(in the rows, 128 means zero)
One turn moves each row of this set onto another row. After a few examples, where does it send each row asked below?
k_472: [148 114 134 120 117 124 119 179 109 104 122 150 126 116]
k_221: [149  96 134 112 129 149 117 175 126 133 125 147 149 116]
k_297: [121 163 113 122 134 121 152 113 123 113 110  93 129 150]
k_925: [132 131 129 116 114 103 125 184  94 144 130 145 131 137]
k_610: [158 110 124 100 135 147 133 173 120 127 116 147 142 124]
k_721: [161 133 139 103 130 127 122 132 133 145 136 157  91 123]
k_132: [160 126 140 101 133 136 118 131 140 157 138 156 100 122]
k_763: [ 89 126 146 161 113 120 103 120 137 123 132  95 142 126]
k_889: [153 117 148 110 128 136 108 134 142 157 143 156 101 116]
k_165: [159 126 127 134  97 150 108 104 135 136 144 155 132 115]
k_860: [168 139 117 123 101 148 123 103 130 129 137 155 127 123]
k_931: [159 132 127 136  91 140 110 106 130 126 144 156 124 115]
k_511: [115 143 112 132 160 127 173 123 140 144 118 100 145 135]
k_513: [100 119 128 147 155 137 150 126 153 159 128 100 158 124]
k_729: [106 141 135 161  97  96 134 125 112 115 125 101 119 113]
k_454: [ 94 144 131 160 127  92 118 129 134 114 134  93 133 123]
k_413: [ 97 111 146 164 102 121 117 123 133 148 135 100 147 106]
k_862: [155 131 145 112 121 119 113 135 131 139 140 158  86 118]
k_134: [129 112 135 116 120 123 116 181 107 168 134 145 149 134]
k_360: [113 164 112 137 138  96 146 123 128 110 121  92 128 137]
k_323: [ 93 140 133 169 131  96 144 134 129 115 131 104 126 118]
k_238: [121 155 106 121 156 120 152 117 141 137 117  89 148 142]
k_523: [138 122 125 103 127 125 130 179 105 167 128 144 148 141]
k_172: [100 118 136 140 133 147 115 113 151 153 127  93 164 134]
k_200: [ 87 118 141 170 137 117 132 132 146 141 137 102 147 115]
k_727: [141  99 141 125 118 135 109 178 120 118 128 149 137 110]
k_785: [164 129 121 124 103 154 118 102 135 138 140 155 134 120]
k_417: [120 141 116 116 146 149 144 108 141 146 113  91 155 149]
k_477: [164 140 121 130  94 140 120 105 127 122 140 156 120 119]
k_598: [109 155 116 146 145 103 169 129 126 117 119 102 124 131]
k_168: [114 110 130 136 127 149 137 114 143 173 124  97 165 119]
k_28: [128 159 112 129 117 108 167 117 109 121 110  98 120 130]
k_164: [102 154 131 150 113 103 126 120 121  99 122  96 122 135]
k_661: [133 140 109 114 136 140 169 110 129 156 110  95 149 134]
k_400: [150 121 150 118 122 125 104 136 137 147 145 158  94 114]
k_821: [ 92 123 135 157 136 116 109 126 151 142 138  91 156 121]
k_722: [158 120 123 106 127 132 134 175 110 109 116 148 128 123]
k_883: [125 118 137 124 111 109 113 185 100 153 136 146 139 131]
k_626: [109 129 120 132 154 133 132 119 155 157 128  89 165 132]
k_506: [140 133 122 104 124 114 135 179  97 152 125 145 136 143]

k_729 moves to k_28
k_862 moves to k_721
k_763 moves to k_164
Now these:
k_821 moves to k_454
k_727 moves to k_472
k_860 moves to k_785
k_598 moves to k_511
k_506 moves to k_523

